In the data rows, the value 128 means zero.
Here are some rows, each followed by its group. Groups can overlap.
(89, 156, 156, 58, 64, 143, 133, 148, 209, 128, 139, 39, 109, 121, 132, 166, 101, 190, 168,
 255, 156, 71, 93, 71, 185, 185, 93, 46, 129, 202, 185) zp
(164, 128, 100, 121, 172, 229, 125, 156, 139, 185, 106, 89, 177, 68, 102, 126, 168, 116, 169,
 127, 71, 128, 117, 156, 156, 71, 114, 124, 104, 98, 185) lt
(115, 71, 185, 154, 131, 131, 123, 67, 106, 156, 120, 123, 121, 166, 104, 114, 136, 127, 125,
 130, 71, 100, 112, 156, 156, 100, 98, 67, 134, 156, 156) lt
(118, 71, 185, 155, 132, 129, 122, 66, 109, 156, 116, 117, 121, 166, 105, 87, 138, 126, 120,
 132, 100, 185, 96, 128, 156, 128, 97, 105, 143, 132, 156) lt
(105, 71, 71, 127, 169, 168, 105, 175, 117, 71, 175, 165, 138, 144, 69, 115, 38, 71, 77,
 181, 185, 185, 131, 71, 185, 156, 119, 71, 0, 101, 71) lt
(99, 185, 156, 198, 127, 123, 135, 146, 118, 100, 112, 101, 131, 111, 139, 111, 121, 102, 72,
 130, 128, 100, 138, 156, 185, 100, 94, 177, 146, 78, 100) jg
(107, 185, 128, 208, 135, 124, 137, 150, 52, 71, 55, 72, 79, 143, 115, 151, 135, 141, 147,
 131, 128, 156, 88, 156, 71, 100, 125, 132, 117, 107, 128) jg
(121, 71, 71, 167, 100, 124, 125, 148, 154, 71, 40, 195, 127, 40, 235, 125, 93, 115, 179,
 119, 100, 71, 96, 128, 71, 128, 165, 76, 168, 152, 128) zs
(137, 71, 128, 156, 88, 114, 99, 113, 172, 71, 13, 178, 114, 36, 234, 126, 90, 144, 148,
 135, 156, 128, 161, 185, 71, 156, 101, 94, 49, 175, 71) ls
(109, 185, 100, 201, 136, 125, 135, 141, 34, 71, 33, 54, 53, 153, 93, 109, 125, 140, 162,
 151, 128, 185, 135, 185, 156, 100, 192, 78, 92, 203, 128) jg
(100, 71, 71, 160, 86, 119, 135, 134, 126, 156, 113, 167, 93, 86, 156, 190, 187, 86, 133,
 134, 156, 128, 101, 128, 128, 128, 129, 134, 126, 142, 128) zs
(116, 71, 185, 156, 131, 132, 122, 67, 109, 156, 120, 119, 119, 166, 104, 139, 136, 133, 120,
 131, 100, 100, 112, 100, 185, 128, 103, 144, 130, 135, 71) lt
(84, 128, 156, 47, 128, 111, 127, 131, 67, 156, 167, 72, 124, 55, 224, 135, 119, 208, 142,
 159, 156, 128, 74, 71, 156, 185, 126, 111, 111, 156, 100) zp
(194, 128, 128, 114, 120, 103, 182, 125, 127, 100, 185, 162, 39, 169, 171, 108, 117, 101, 127,
 149, 71, 100, 115, 128, 100, 156, 156, 119, 128, 78, 156) pz
(139, 100, 128, 114, 190, 177, 165, 143, 141, 100, 105, 69, 218, 170, 126, 150, 54, 0, 142,
 106, 71, 128, 195, 71, 71, 185, 121, 136, 112, 168, 185) lt
(132, 156, 71, 120, 191, 255, 74, 105, 156, 100, 150, 136, 83, 164, 166, 141, 136, 135, 136,
 95, 156, 185, 144, 128, 71, 185, 119, 145, 176, 123, 156) lt
(90, 128, 185, 63, 146, 94, 139, 144, 157, 128, 144, 5, 136, 123, 243, 174, 196, 136, 151,
 152, 156, 156, 91, 71, 185, 185, 155, 110, 68, 91, 156) zc
(91, 185, 185, 157, 103, 128, 131, 162, 124, 156, 183, 178, 131, 122, 118, 150, 107, 121, 180,
 0, 100, 185, 90, 156, 185, 185, 89, 105, 123, 88, 185) jg
(94, 156, 100, 63, 206, 67, 123, 135, 132, 156, 90, 146, 93, 108, 117, 144, 120, 151, 93,
 90, 71, 71, 101, 156, 71, 185, 93, 55, 108, 91, 100) zc
(181, 156, 100, 118, 107, 86, 50, 100, 132, 100, 146, 126, 147, 132, 119, 147, 133, 108, 138,
 122, 100, 156, 112, 128, 156, 128, 129, 132, 137, 134, 156) ls
(195, 128, 128, 114, 122, 106, 194, 127, 129, 100, 176, 164, 44, 163, 168, 89, 113, 122, 128,
 148, 71, 100, 153, 128, 100, 128, 148, 113, 147, 82, 100) pz
(110, 100, 185, 100, 56, 157, 111, 126, 185, 100, 78, 126, 87, 127, 91, 179, 114, 147, 108,
 177, 128, 71, 155, 128, 71, 71, 126, 243, 84, 78, 100) zp
(92, 71, 71, 140, 134, 101, 137, 188, 129, 71, 167, 130, 151, 121, 65, 67, 147, 212, 100,
 134, 128, 185, 103, 100, 128, 100, 143, 237, 101, 120, 185) zs
(94, 71, 100, 120, 171, 97, 142, 189, 137, 71, 139, 76, 182, 148, 107, 48, 119, 151, 126,
 48, 100, 100, 169, 71, 100, 100, 125, 147, 175, 184, 185) zc
(95, 156, 128, 117, 206, 84, 119, 141, 133, 185, 105, 240, 114, 168, 68, 165, 99, 159, 255,
 126, 156, 71, 255, 71, 185, 71, 150, 162, 98, 155, 156) zc
(121, 71, 185, 159, 131, 130, 123, 66, 107, 156, 119, 117, 122, 164, 104, 104, 134, 142, 127,
 132, 100, 128, 87, 128, 156, 128, 106, 148, 120, 125, 128) lt
(203, 128, 128, 116, 113, 95, 121, 150, 123, 128, 171, 140, 69, 151, 156, 130, 123, 112, 130,
 133, 100, 71, 161, 156, 128, 100, 113, 57, 119, 174, 156) ls
(93, 128, 156, 49, 132, 134, 116, 161, 44, 128, 138, 168, 164, 129, 205, 252, 87, 200, 35,
 163, 71, 71, 191, 100, 185, 71, 255, 152, 121, 172, 156) zp
(106, 100, 71, 160, 98, 111, 143, 105, 125, 185, 145, 94, 150, 191, 156, 149, 74, 156, 134,
 125, 100, 156, 156, 185, 100, 128, 125, 176, 148, 93, 71) zs
(204, 128, 128, 118, 116, 99, 143, 148, 121, 128, 173, 143, 55, 159, 159, 96, 119, 110, 133,
 138, 100, 128, 126, 156, 156, 128, 127, 120, 127, 118, 156) ls
(91, 185, 185, 172, 119, 119, 130, 148, 188, 185, 204, 165, 165, 108, 154, 101, 130, 136, 122,
 88, 156, 100, 99, 156, 128, 128, 139, 140, 105, 177, 185) jg
(123, 185, 185, 194, 136, 141, 116, 136, 96, 128, 86, 122, 132, 175, 101, 105, 142, 190, 76,
 134, 185, 128, 58, 100, 71, 128, 255, 53, 116, 152, 128) jg
(96, 156, 100, 68, 212, 67, 122, 116, 158, 185, 46, 192, 87, 130, 90, 143, 99, 98, 75,
 93, 71, 128, 72, 71, 71, 71, 119, 130, 148, 141, 100) zc
(184, 156, 100, 121, 105, 86, 45, 110, 132, 100, 125, 128, 159, 126, 129, 171, 125, 131, 139,
 109, 185, 128, 99, 156, 128, 156, 66, 173, 95, 167, 100) ls
(101, 185, 128, 208, 132, 126, 137, 150, 74, 71, 75, 78, 91, 133, 126, 131, 127, 122, 117,
 133, 128, 100, 90, 128, 128, 100, 88, 68, 135, 93, 100) jg
(186, 156, 100, 116, 107, 85, 56, 99, 134, 100, 144, 126, 141, 138, 123, 135, 129, 117, 138,
 122, 100, 128, 133, 100, 100, 100, 128, 115, 140, 104, 156) ls
(99, 185, 128, 180, 161, 106, 129, 149, 77, 156, 103, 179, 115, 158, 115, 165, 126, 159, 255,
 136, 156, 71, 255, 71, 185, 128, 91, 147, 101, 84, 71) jg
(176, 156, 100, 119, 111, 92, 32, 85, 139, 100, 126, 108, 207, 104, 86, 174, 146, 125, 141,
 123, 128, 128, 100, 128, 128, 100, 133, 102, 145, 156, 71) ls
(188, 128, 100, 114, 130, 121, 229, 108, 130, 100, 170, 162, 74, 145, 152, 123, 124, 127, 139,
 147, 71, 156, 122, 128, 128, 185, 130, 140, 136, 83, 71) pz
(199, 128, 156, 130, 116, 112, 111, 171, 116, 156, 122, 126, 111, 136, 137, 147, 126, 153, 106,
 101, 185, 128, 147, 156, 128, 128, 119, 226, 117, 166, 156) ls
(122, 71, 185, 153, 132, 132, 120, 68, 108, 128, 120, 122, 117, 168, 103, 127, 143, 128, 124,
 135, 100, 71, 120, 128, 185, 156, 113, 134, 130, 127, 156) lt
(117, 71, 185, 155, 131, 130, 123, 67, 108, 156, 115, 109, 118, 163, 103, 96, 138, 137, 130,
 138, 71, 71, 77, 100, 156, 156, 107, 71, 124, 160, 128) lt
(172, 185, 71, 114, 108, 88, 37, 61, 141, 71, 126, 114, 200, 115, 90, 164, 139, 110, 138,
 137, 71, 185, 142, 128, 128, 185, 165, 173, 155, 76, 128) ls
(200, 128, 128, 117, 118, 102, 143, 157, 121, 128, 166, 140, 70, 142, 152, 103, 123, 112, 124,
 142, 100, 71, 119, 128, 185, 71, 129, 133, 112, 132, 185) ls
(92, 128, 100, 67, 205, 68, 126, 151, 125, 128, 112, 127, 101, 110, 113, 149, 123, 176, 96,
 73, 128, 100, 85, 185, 71, 156, 75, 152, 109, 63, 156) zc
(85, 100, 185, 65, 118, 115, 126, 123, 37, 156, 203, 81, 101, 10, 162, 151, 125, 198, 154,
 117, 156, 185, 124, 100, 71, 185, 85, 104, 193, 105, 71) zp
(90, 156, 156, 59, 49, 153, 139, 152, 225, 128, 121, 52, 100, 145, 99, 146, 88, 145, 178,
 220, 156, 71, 71, 71, 156, 156, 111, 71, 133, 182, 128) zp
(102, 100, 71, 162, 92, 115, 142, 126, 128, 185, 120, 134, 121, 133, 167, 165, 133, 116, 143,
 120, 128, 185, 130, 156, 100, 100, 123, 142, 117, 75, 156) zs
(90, 185, 156, 68, 42, 156, 138, 135, 251, 100, 96, 53, 88, 137, 48, 78, 68, 134, 168,
 243, 156, 71, 170, 71, 100, 100, 157, 135, 106, 136, 128) zp
(86, 156, 128, 50, 159, 94, 125, 126, 49, 156, 134, 115, 117, 36, 184, 171, 86, 191, 96,
 109, 71, 71, 110, 100, 128, 185, 180, 95, 93, 65, 185) zc
(121, 100, 71, 161, 89, 103, 115, 98, 158, 128, 40, 155, 150, 60, 255, 107, 39, 158, 179,
 138, 71, 185, 107, 185, 100, 156, 105, 122, 107, 142, 156) zs
(129, 156, 71, 120, 183, 255, 72, 100, 157, 128, 144, 133, 84, 134, 165, 123, 180, 171, 133,
 84, 100, 156, 98, 128, 100, 128, 144, 141, 172, 63, 185) lt
(87, 156, 185, 88, 41, 156, 136, 146, 255, 128, 131, 72, 64, 116, 37, 137, 58, 117, 159,
 119, 156, 185, 150, 156, 100, 100, 179, 144, 122, 138, 100) zp
(88, 128, 71, 96, 62, 141, 135, 138, 65, 128, 133, 180, 95, 98, 69, 169, 255, 38, 62,
 92, 156, 128, 251, 128, 100, 128, 121, 117, 117, 177, 100) zp
(172, 100, 185, 140, 113, 132, 162, 129, 122, 156, 82, 135, 106, 184, 123, 147, 114, 179, 45,
 69, 185, 128, 217, 71, 100, 185, 220, 109, 155, 65, 100) pz
(86, 156, 185, 80, 55, 149, 130, 154, 87, 156, 160, 178, 118, 127, 103, 123, 125, 136, 169,
 0, 128, 185, 96, 185, 185, 185, 110, 134, 180, 157, 100) zp
(95, 71, 71, 110, 171, 94, 127, 194, 108, 71, 176, 126, 144, 119, 36, 80, 137, 220, 73,
 110, 100, 100, 155, 185, 71, 185, 90, 100, 102, 108, 156) zc
(92, 156, 100, 69, 213, 66, 123, 130, 155, 185, 62, 173, 94, 132, 91, 83, 109, 128, 70,
 81, 71, 71, 98, 100, 100, 100, 103, 157, 136, 134, 100) zc
(153, 128, 156, 112, 127, 142, 224, 74, 150, 71, 93, 104, 172, 150, 147, 141, 136, 108, 121,
 49, 185, 100, 214, 71, 100, 128, 153, 212, 137, 138, 71) pz
(145, 100, 156, 150, 88, 114, 89, 88, 170, 128, 47, 152, 107, 90, 169, 126, 101, 199, 93,
 140, 185, 128, 175, 185, 71, 156, 80, 215, 0, 155, 71) ls
(186, 100, 156, 133, 148, 170, 153, 192, 119, 185, 88, 102, 175, 96, 106, 130, 118, 113, 131,
 135, 128, 128, 123, 128, 100, 156, 121, 143, 163, 115, 128) lt
(89, 156, 185, 94, 42, 150, 138, 154, 242, 156, 140, 94, 75, 126, 52, 160, 60, 132, 157,
 55, 156, 185, 105, 185, 156, 128, 166, 96, 156, 149, 128) zp
(97, 100, 71, 154, 92, 111, 147, 127, 115, 185, 144, 100, 125, 163, 126, 145, 164, 119, 117,
 108, 128, 128, 146, 100, 71, 156, 109, 109, 120, 153, 156) zs
(99, 100, 71, 156, 98, 106, 148, 111, 121, 185, 155, 82, 151, 192, 145, 154, 79, 160, 132,
 113, 128, 128, 139, 185, 128, 100, 101, 94, 160, 122, 100) zs
(102, 185, 128, 193, 124, 125, 134, 133, 138, 100, 124, 104, 141, 97, 135, 127, 118, 115, 39,
 148, 100, 71, 163, 128, 156, 128, 108, 118, 141, 113, 100) jg
(198, 100, 128, 131, 123, 124, 118, 186, 118, 156, 106, 127, 135, 109, 135, 136, 126, 144, 114,
 112, 185, 100, 115, 156, 185, 128, 93, 110, 106, 190, 128) ls
(201, 128, 128, 119, 128, 122, 198, 151, 123, 128, 157, 135, 80, 130, 140, 112, 123, 104, 134,
 153, 71, 128, 128, 185, 156, 156, 122, 138, 107, 146, 100) pz
(97, 185, 156, 197, 125, 125, 134, 137, 142, 100, 132, 112, 149, 95, 143, 103, 119, 102, 54,
 148, 128, 71, 162, 128, 185, 128, 105, 163, 153, 107, 128) jg
(117, 71, 185, 156, 132, 132, 122, 66, 110, 156, 124, 111, 119, 165, 105, 93, 138, 145, 118,
 132, 71, 100, 103, 100, 156, 100, 102, 117, 121, 109, 128) lt
(114, 71, 185, 158, 132, 130, 121, 66, 106, 128, 118, 122, 120, 165, 104, 125, 136, 138, 119,
 136, 100, 128, 107, 128, 128, 100, 117, 138, 127, 92, 128) lt
(99, 71, 71, 136, 164, 123, 119, 184, 120, 71, 184, 165, 146, 139, 43, 106, 100, 161, 124,
 170, 185, 185, 116, 185, 185, 100, 148, 117, 100, 49, 71) zs
(203, 128, 156, 129, 117, 112, 112, 171, 118, 156, 126, 133, 111, 135, 137, 146, 124, 156, 107,
 106, 185, 71, 146, 156, 156, 100, 107, 151, 118, 186, 100) ls
(97, 185, 100, 72, 213, 68, 123, 110, 164, 185, 42, 191, 86, 136, 74, 84, 90, 93, 59,
 99, 71, 156, 76, 71, 100, 71, 116, 85, 171, 166, 128) zc
(88, 128, 156, 54, 41, 152, 135, 176, 134, 100, 109, 119, 109, 143, 110, 152, 191, 145, 145,
 149, 128, 71, 120, 71, 71, 100, 45, 181, 179, 115, 71) zp
(98, 185, 156, 183, 118, 125, 135, 128, 170, 128, 144, 115, 154, 84, 137, 65, 106, 113, 24,
 145, 100, 128, 189, 156, 185, 156, 148, 112, 130, 122, 100) jg
(95, 156, 100, 67, 212, 66, 127, 118, 167, 185, 42, 173, 91, 137, 106, 116, 128, 109, 67,
 119, 100, 156, 77, 71, 128, 128, 121, 151, 133, 110, 100) zc
(92, 100, 185, 127, 88, 132, 134, 126, 176, 156, 193, 119, 98, 121, 107, 161, 122, 137, 153,
 27, 100, 185, 95, 128, 156, 156, 151, 107, 131, 176, 156) zp
(93, 100, 100, 91, 203, 75, 128, 172, 172, 71, 126, 87, 158, 163, 125, 80, 167, 141, 112,
 133, 156, 185, 165, 185, 71, 100, 76, 106, 128, 99, 128) zc
(133, 156, 71, 118, 184, 255, 72, 91, 162, 100, 141, 140, 74, 135, 169, 102, 172, 176, 139,
 83, 128, 128, 137, 100, 185, 128, 130, 167, 123, 155, 71) lt
(128, 185, 71, 113, 185, 255, 75, 75, 165, 100, 145, 127, 68, 139, 171, 75, 185, 189, 135,
 86, 100, 100, 174, 100, 156, 128, 157, 161, 133, 171, 71) lt
(174, 185, 100, 116, 108, 87, 36, 67, 138, 71, 130, 112, 199, 116, 90, 161, 140, 104, 135,
 139, 71, 100, 138, 128, 100, 185, 158, 82, 154, 102, 71) ls
(155, 185, 71, 106, 138, 131, 255, 0, 152, 71, 127, 157, 183, 117, 107, 186, 135, 190, 101,
 118, 185, 156, 148, 128, 185, 71, 115, 93, 156, 152, 185) pz
(172, 100, 128, 130, 159, 195, 143, 189, 126, 185, 86, 101, 192, 78, 106, 127, 111, 86, 159,
 139, 71, 128, 97, 128, 128, 156, 94, 140, 146, 158, 156) lt
(85, 156, 185, 50, 46, 154, 136, 137, 109, 128, 130, 103, 127, 130, 138, 103, 92, 116, 166,
 130, 185, 128, 72, 71, 71, 100, 46, 188, 123, 159, 100) zp
(185, 156, 100, 119, 108, 86, 43, 89, 135, 100, 136, 117, 177, 121, 105, 147, 135, 131, 144,
 124, 128, 100, 125, 128, 100, 128, 128, 159, 141, 93, 156) ls
(200, 128, 156, 130, 116, 110, 111, 171, 115, 156, 125, 125, 110, 138, 136, 105, 124, 147, 110,
 101, 185, 100, 121, 128, 156, 128, 118, 150, 124, 165, 185) ls
(202, 128, 128, 123, 133, 136, 175, 178, 117, 185, 139, 123, 122, 107, 118, 102, 138, 141, 135,
 146, 71, 128, 129, 156, 185, 71, 139, 106, 119, 148, 156) pz
(205, 100, 156, 127, 115, 111, 111, 170, 117, 156, 125, 124, 108, 140, 138, 140, 127, 162, 108,
 108, 185, 128, 157, 128, 156, 128, 128, 191, 128, 193, 71) ls
(106, 71, 156, 98, 174, 94, 147, 150, 147, 71, 140, 17, 168, 169, 194, 119, 178, 69, 149,
 33, 128, 185, 171, 71, 156, 71, 141, 100, 119, 130, 71) zc
(90, 128, 128, 57, 174, 81, 126, 166, 108, 128, 134, 111, 117, 94, 174, 185, 161, 247, 90,
 113, 71, 100, 144, 185, 128, 185, 106, 40, 55, 74, 185) zc
Which 5 groups are nearest to each row below, nearest first, going by the average distance to the group's rows?
(137, 156, 71, 120, 187, 255, 73, 107, 157, 128, 142, 135, 91, 136, 161, 114, 167, 168, 153,
 82, 128, 156, 88, 100, 128, 100, 120, 210, 174, 104, 100) >> lt ls zs pz jg
(176, 156, 100, 118, 107, 86, 46, 78, 138, 100, 135, 121, 174, 126, 107, 140, 135, 103, 135,
 132, 71, 156, 122, 100, 71, 185, 155, 114, 144, 120, 128) >> ls lt zs pz jg
(195, 100, 156, 136, 137, 149, 155, 184, 108, 185, 102, 115, 147, 130, 105, 140, 123, 144, 101,
 119, 185, 100, 144, 100, 156, 185, 165, 93, 178, 68, 100) >> pz ls lt jg zs
(114, 71, 100, 157, 135, 133, 125, 173, 137, 71, 95, 168, 157, 93, 161, 80, 86, 101, 153,
 127, 128, 156, 77, 71, 185, 128, 153, 100, 194, 135, 100) >> zs lt ls jg pz
(123, 185, 71, 115, 185, 255, 75, 77, 164, 100, 144, 128, 78, 134, 169, 65, 186, 194, 134,
 82, 100, 100, 126, 100, 156, 185, 159, 147, 140, 169, 71) >> lt ls pz jg zs
(159, 185, 71, 106, 140, 134, 255, 0, 153, 71, 133, 168, 182, 115, 108, 206, 137, 184, 104,
 117, 185, 185, 102, 156, 185, 71, 104, 96, 148, 174, 185) >> pz ls zs lt jg
(97, 185, 185, 193, 144, 116, 128, 148, 134, 156, 179, 190, 177, 139, 169, 121, 153, 130, 164,
 149, 156, 71, 114, 71, 71, 100, 104, 169, 133, 101, 128) >> jg ls lt zs pz
(103, 100, 71, 160, 90, 110, 146, 117, 129, 185, 130, 101, 125, 155, 159, 151, 135, 136, 130,
 110, 128, 100, 156, 156, 100, 100, 110, 132, 147, 111, 185) >> zs ls lt pz jg
Group zs spreads out most along one direction. Which 3 other groups' directions of most spread are closest to that one, closest first?
zc pz ls
Group zc spreads out most along one direction. Which 3 other groups' directions of most spread are closest to that one, closest first?
zs zp ls
Which 4 groups are nearest to each row below, nearest first, going by the distance to the centre of the group?
(194, 100, 156, 133, 138, 146, 156, 186, 110, 185, 100, 109, 144, 125, 108, 148, 125, 153, 108,
 122, 185, 71, 172, 100, 128, 185, 167, 151, 162, 66, 100) >> pz ls lt jg
(204, 128, 128, 121, 117, 109, 102, 166, 121, 128, 151, 113, 112, 123, 130, 112, 132, 113, 134,
 126, 128, 100, 122, 156, 185, 71, 94, 116, 99, 122, 156) >> ls lt jg pz
(129, 71, 185, 157, 98, 123, 111, 77, 148, 128, 57, 145, 97, 120, 141, 130, 119, 178, 84,
 129, 128, 128, 124, 156, 156, 156, 106, 161, 50, 194, 185) >> ls lt zs jg
Group zp spreads out most along one direction. Which 3 other groups' directions of most spread are closest to that one, closest first?
zc jg lt
Which 3 other groups have their centres nearest to the centre of group zc, nearest first?
lt zs ls
Which 5 groups are nearest to each row below, nearest first, going by the distance to the group's nearest row?
(119, 71, 156, 156, 136, 133, 123, 149, 136, 71, 87, 145, 148, 129, 153, 115, 115, 93, 148,
 120, 100, 100, 127, 100, 128, 128, 121, 89, 234, 136, 128) >> lt zs ls jg zc
(99, 100, 71, 126, 70, 123, 144, 124, 115, 156, 124, 131, 82, 101, 85, 195, 255, 33, 74,
 122, 156, 100, 245, 100, 71, 156, 94, 111, 95, 146, 185) >> zp zs ls jg lt
(93, 128, 100, 62, 204, 78, 123, 153, 125, 128, 105, 158, 105, 121, 115, 187, 101, 166, 68,
 94, 71, 71, 128, 185, 100, 156, 95, 102, 78, 74, 71) >> zc jg pz lt zs
(155, 128, 100, 119, 177, 248, 102, 137, 149, 156, 116, 108, 152, 90, 123, 133, 177, 152, 169,
 112, 71, 100, 95, 156, 71, 71, 108, 116, 133, 124, 185) >> lt pz ls zs zc
(96, 185, 156, 201, 129, 126, 132, 160, 62, 71, 83, 97, 90, 143, 119, 148, 126, 113, 148,
 81, 128, 156, 80, 156, 100, 156, 95, 114, 139, 106, 185) >> jg lt zs ls zc
(133, 71, 185, 156, 97, 128, 111, 78, 149, 128, 66, 142, 96, 115, 142, 137, 117, 175, 84,
 136, 128, 185, 136, 156, 128, 156, 94, 135, 51, 169, 128) >> ls lt zs pz zp
(97, 156, 128, 51, 80, 148, 128, 74, 0, 156, 143, 150, 164, 29, 171, 54, 79, 117, 115,
 117, 156, 185, 183, 71, 71, 71, 103, 93, 99, 109, 71) >> zp ls zs lt zc
(102, 185, 156, 198, 135, 115, 134, 157, 125, 128, 132, 146, 155, 115, 165, 118, 139, 127, 114,
 147, 156, 71, 137, 71, 156, 128, 30, 136, 181, 82, 128) >> jg ls lt zs zp
(101, 71, 156, 101, 175, 93, 148, 148, 149, 71, 142, 15, 167, 171, 195, 136, 182, 60, 148,
 31, 128, 128, 212, 100, 100, 100, 135, 117, 129, 141, 71) >> zc pz zs lt ls
(117, 71, 156, 153, 136, 132, 121, 147, 134, 71, 85, 149, 147, 124, 153, 124, 116, 115, 141,
 126, 100, 100, 149, 100, 185, 100, 125, 115, 236, 125, 100) >> lt jg ls zs zc
Which 4 groups are nearest to each row below, nearest first, going by the average distance to the group's rows?
(96, 71, 71, 149, 123, 106, 142, 169, 122, 100, 169, 115, 155, 143, 80, 103, 109, 190, 118,
 121, 156, 156, 107, 71, 100, 100, 149, 223, 93, 81, 185) >> zs ls lt pz
(187, 128, 100, 130, 106, 92, 56, 131, 134, 128, 105, 135, 169, 92, 154, 162, 113, 160, 149,
 89, 185, 100, 96, 185, 156, 100, 19, 163, 57, 255, 71) >> ls zs lt jg
(198, 128, 128, 117, 120, 101, 170, 139, 125, 100, 178, 157, 46, 161, 167, 85, 114, 103, 132,
 151, 71, 185, 132, 156, 100, 128, 150, 65, 125, 146, 71) >> pz ls zs lt
(184, 128, 100, 125, 148, 180, 109, 181, 127, 185, 97, 90, 181, 64, 89, 115, 162, 151, 142,
 141, 100, 156, 117, 185, 185, 71, 125, 49, 107, 91, 185) >> lt ls zs jg
(97, 71, 71, 132, 157, 100, 141, 186, 131, 71, 148, 118, 184, 141, 79, 15, 91, 185, 135,
 63, 128, 156, 137, 71, 71, 100, 149, 139, 164, 149, 185) >> zs zc lt ls
(131, 71, 185, 155, 97, 126, 110, 78, 150, 128, 59, 146, 99, 117, 140, 153, 120, 170, 85,
 129, 156, 100, 157, 156, 128, 128, 106, 170, 59, 143, 156) >> ls lt zs jg
(101, 185, 156, 199, 128, 121, 133, 145, 142, 128, 146, 136, 156, 108, 152, 115, 128, 118, 71,
 141, 156, 100, 107, 100, 71, 100, 113, 168, 144, 107, 156) >> jg ls zs lt
(130, 128, 100, 134, 179, 244, 78, 132, 125, 128, 139, 154, 111, 157, 127, 162, 98, 100, 114,
 144, 185, 185, 91, 156, 71, 156, 91, 80, 170, 65, 156) >> lt zs ls jg
(189, 100, 156, 131, 148, 171, 153, 193, 118, 185, 86, 103, 176, 93, 106, 143, 123, 122, 131,
 137, 128, 100, 151, 100, 156, 185, 137, 93, 159, 143, 71) >> lt ls pz jg
(103, 185, 185, 194, 130, 117, 132, 156, 145, 156, 165, 158, 165, 114, 164, 119, 134, 113, 116,
 120, 156, 128, 119, 71, 71, 156, 48, 170, 149, 108, 71) >> jg ls lt zs
Which 3 other groups have their centres nearest to the centre of group zs, nearest first?
ls lt jg
Group lt spreads out most along one direction. Which 3 other groups' directions of most spread are closest to that one, closest first?
ls pz zp
Which 5 groups are nearest to each row below, nearest first, going by the distance to the centre of the group?
(200, 128, 128, 119, 130, 129, 189, 167, 121, 156, 148, 124, 100, 119, 129, 104, 130, 118, 144,
 153, 71, 71, 130, 156, 128, 100, 141, 120, 110, 96, 71) >> pz ls lt jg zs
(195, 100, 156, 133, 137, 149, 157, 183, 109, 185, 95, 111, 147, 124, 107, 160, 125, 151, 106,
 120, 185, 100, 138, 71, 128, 185, 154, 132, 172, 94, 100) >> pz lt ls zp jg
(120, 71, 185, 157, 131, 132, 123, 67, 108, 156, 121, 122, 124, 165, 103, 107, 135, 130, 119,
 133, 71, 100, 135, 100, 185, 156, 107, 104, 127, 111, 156) >> lt jg pz ls zc
(98, 71, 71, 156, 113, 117, 138, 141, 110, 156, 168, 114, 139, 159, 95, 119, 112, 143, 125,
 133, 185, 185, 71, 71, 156, 185, 157, 164, 97, 124, 71) >> zs lt zp ls jg
(124, 71, 185, 156, 132, 130, 122, 66, 109, 156, 124, 117, 120, 167, 103, 91, 138, 124, 120,
 134, 100, 128, 128, 128, 185, 128, 108, 88, 139, 60, 100) >> lt jg pz zs ls
(183, 156, 100, 115, 138, 136, 253, 92, 135, 100, 143, 153, 131, 121, 126, 144, 132, 149, 147,
 142, 100, 185, 93, 156, 100, 156, 115, 133, 114, 128, 71) >> pz zs lt ls jg
